[128 156 143 120 154 132] -> 120
[140 144 152 143 143 112] -> 143
[101 105 152 132 123 134] -> 132
[131 128 156 105 144 137] -> 105
[119 152 115 112 104 141] -> 112
[142 149 124 134 126 153] -> 134
[140 124 135 110 105 127] -> 110
[127 116 130 111  99 147] -> 111
---
[[119 125 147 108 129 112 131]
 [126 121 149 119 123 118 133]
 [130 119 152 125 123 123 136]]: 125

[[114 116 133 102 139]
 [154 123 141 154 125]
 [136 111 122 135 138]]: 116

[[111 112 130 118 113 129 137]
 [120 132 130 132 127 151 124]
 [130 142 132 123 113 126 106]]: 112

[[118 102 140 117 113]
 [122 118 121 134 126]
 [116 108 115 139 122]]: 102

[[124 140 121 115]
 [117 142 130 108]
 [142 138 100 128]]: 140

[[134 138 125 122]
 [133 110 129 118]
 [133 150 127 126]]: 138
---
[139 157 115 138 131] --> 157

[[134 109 111 141]
 [105 142 130 137]
 [122 116 111 149]] --> 116

[[108 133 157  99]
 [123 107 149 105]
 [118  99 110 158]] --> 99

[132 126 125 103 144 122] --> 126

[126 121 150 129 134] --> 121

[[130 153 125 132]
 [114 130 141 144]] --> 130

[[126 138 125 119 132 132 125]
 [128 131 122 115 136 152 125]] --> 131

[148 154 117 144] --> 154

[139 139 119 150 140 144 124] --> 139

[136 155 135 130 121 132] --> 155
---
103  101  122  132  127 -> 122

132  138  121  126  135  138  138
121  136  129  126  141  136  101
-> 129

110   98  105  157 -> 105

139  131  117  147  129  124  130
116  139  130  111  133  115   99
118  134  111  114  136  131  133
-> 111

122  133  112  110  100 -> 112

112  134  123  133  109
125  127  137  128  113
116  146  135  104  128
-> 135

149  130  130  112
122  134  112   99
-> 112

118  107  151  122  109 -> 151

144  156  130  127  115 -> 130

128  133  155  127 -> 155
---
[113 136 126 127 152 119 120] >> 119
[133 102 127 155 104] >> 155
[135 129 129 150 127 134 142] >> 134
[ 99 136 109 122] >> 109
[103 141 123 136 128 138] >> 128
[127 123 126 155 113 156] >> 113
[140 109 141 154 106] >> 154
[120 131 129 130 105] >> 130
---
[[151 113 143 131 153 145]
 [134 143 101 153 116 105]
 [137 124 146 137 156 141]] ==> 143

[[136 124 104 136 130]
 [128 129 135 129 127]] ==> 129

[[106 123 150 139]
 [105 129 135 144]
 [104 142 128 155]] ==> 129

[[113 128 144 153]
 [136 128 125 119]
 [132 120 124 118]] ==> 128

[[129 129 130 129 131]
 [157 133 130 128 128]
 [129 128 130 129 129]] ==> 133

[[128 108 135 136 151]
 [130 129 124 134 136]] ==> 129
---
128  124  113  134  134  145  128  133  127  124  124
115  132  111  136  135  142  115  134  115  133  132
132  122  149  136  135  115  127  138  130  120  122
145  112  146  134  134  122  143  135  143  110  112
151  108  127  132  133  141  151  132  149  108  108
137  118  137  134  134  127  134  136  135  117  118
132  121  119  134  134  141  131  133  131  121  121
127  124  107  134  134  149  128  132  126  125  124
126  125  118  134  134  140  125  134  125  126  125
140  116  108  132  133  153  141  130  139  117  116
137  118  117  133  134  144  137  131  136  118  118
ans = 137

136  113  132  132  130  124  114  133  125  136  135
138  104  136  135  120  133  106  138  133  138  136
137  104  137  136  128  126  105  139  127  138  135
136  110  135  135  142  113  111  136  113  136  134
134  133  117  117  104  150  136  119  150  134  134
135  127  121  121  107  147  130  123  147  135  134
132  142  115  115  124  132  143  115  132  132  133
134  130  121  121  122  133  132  122  133  134  133
137  119  126  125  106  148  122  129  148  137  135
ans = 137

120  105  119  125  127  143  118  124  134  113  132  117  115  124  129  129
135  120  126  128  133  120  130  126  129  129  124  134  119  121  121  129
133  122  122  122  125  130  132  115  128  117  131  127  121  132  124  127
134  131  129  134  132  118  131  134  123  129  115  126  118  143  126  120
126  128  113  129  118  143  129  115  134  122  127  131  125  128  125  127
129  117  118  132  122  141  129  121  128  128  117  128  129  128  128  124
123  125  127  129  129  133  123  128  137  131  120  141  136  113  124  126
135  124  127  127  136  121  130  132  127  132  122  133  124  123  125  131
140  114  125  122  132  132  125  114  119  116  124  133  134  120  123  140
ans = 140

129  130  130  129  131  129  130  130  129  136  132  130
129  129  129  130  131  129  130  129  129  135  132  131
132  131  133  131  136  131  130  131  131  151  138  132
134  132  127  131  133  129  131  131  130  130  130  134
135  133  129  132  134  130  133  132  130  139  136  131
136  131  130  134  136  131  134  135  130  135  130  142
ans = 136

110  106  107  106  158  105  130  158  107  108  154  103  156  103  104
138  109  109  110  145  108  135  145  109  110  115  140  147  110  140
131  110  110  111  145  109  135  145  110  110  125  130  148  110  130
125  109  110  110  149  108  133  149  110  110  134  122  149  108  123
124  127  127  127  119  127  138  119  127  127  134  121  120  128  121
ans = 124

141  137  141  133  129  115  105  116  116  140  129  100  139
132  133  139  130  129  118  111  119  121  136  128  114  134
121  130  141  128  128  117  110  119  125  135  127  128  131
129  132  139  130  128  118  112  119  123  135  128  118  133
137  135  139  131  129  117  109  118  119  138  129  108  136
126  131  139  129  128  118  112  120  124  135  128  122  132
124  130  139  128  128  118  112  120  124  135  127  124  132
ans = 124

103  123  130  126  145  126  135  126  143  136  122
116  143  134  120  126  152  137  134  137  132  138
114  119  111  125  147  127  133  121  145  129  111
107  116  117  136  145  117  110  122  128  120  128
150  138  137  125  111  129  139  133  120  132  134
142  113  115  135  130  115  116  121  117  118  121
117  114  127  131  136  107  106  123  120  120  121
141  137  127  118  116  142  111  132  121  114  144
ans = 141

139  137  133  117  132  121  128  118  138  129  115  134  136  120  123  138
136  141  132  130  118  124  127  127  124  135  121  130  122  126  135  122
126  128  117  121  133  113  132  120  110  125  138  117  130  130  128  126
148  119  131  117  133  144  152  122  133  135  130  138  136  126  136  126
129  127  122  129  130  137  134  123  124  118  143  123  122  125  127  118
125  126  129  122  131  119  131  116  134  120  125  125  132  133  120  129
122  132  129  127  126  136  137  125  124  131  117  125  136  114  136  118
120  132  124  129  129  119  133  137  134  130  141  138  127  127  128  126
137  109  128  137  107  122  132  121  134  139  131  126  123  131  137  131
ans = 137
---
[135  99 132 121 124 143 117] -> 135, 117

[[109 102 126 137 128 103]
 [100 113 126 141 131 108]
 [100 151 126 131 128 108]] -> 109, 108

[140 141  98 118 142 132 116] -> 140, 116

[[122 125 138 118 122 122]
 [105 116 139 143 145 145]
 [100 108 138 136 139 140]] -> 122, 140

[[140 127 147 102 138]
 [128 126 123 134 131]] -> 140, 131

[[137 131 149 135 115 149 139]
 [132 137 129 133 113 131 132]] -> 137, 132

[153 144 148 101 125 146 100] -> 153, 100

[123 129 106 107] -> 123, 107

[[143 132 136 117 146]
 [127 124 133 112 157]] -> 143, 157

[113 147 124 102 129 128 146] -> 113, 146
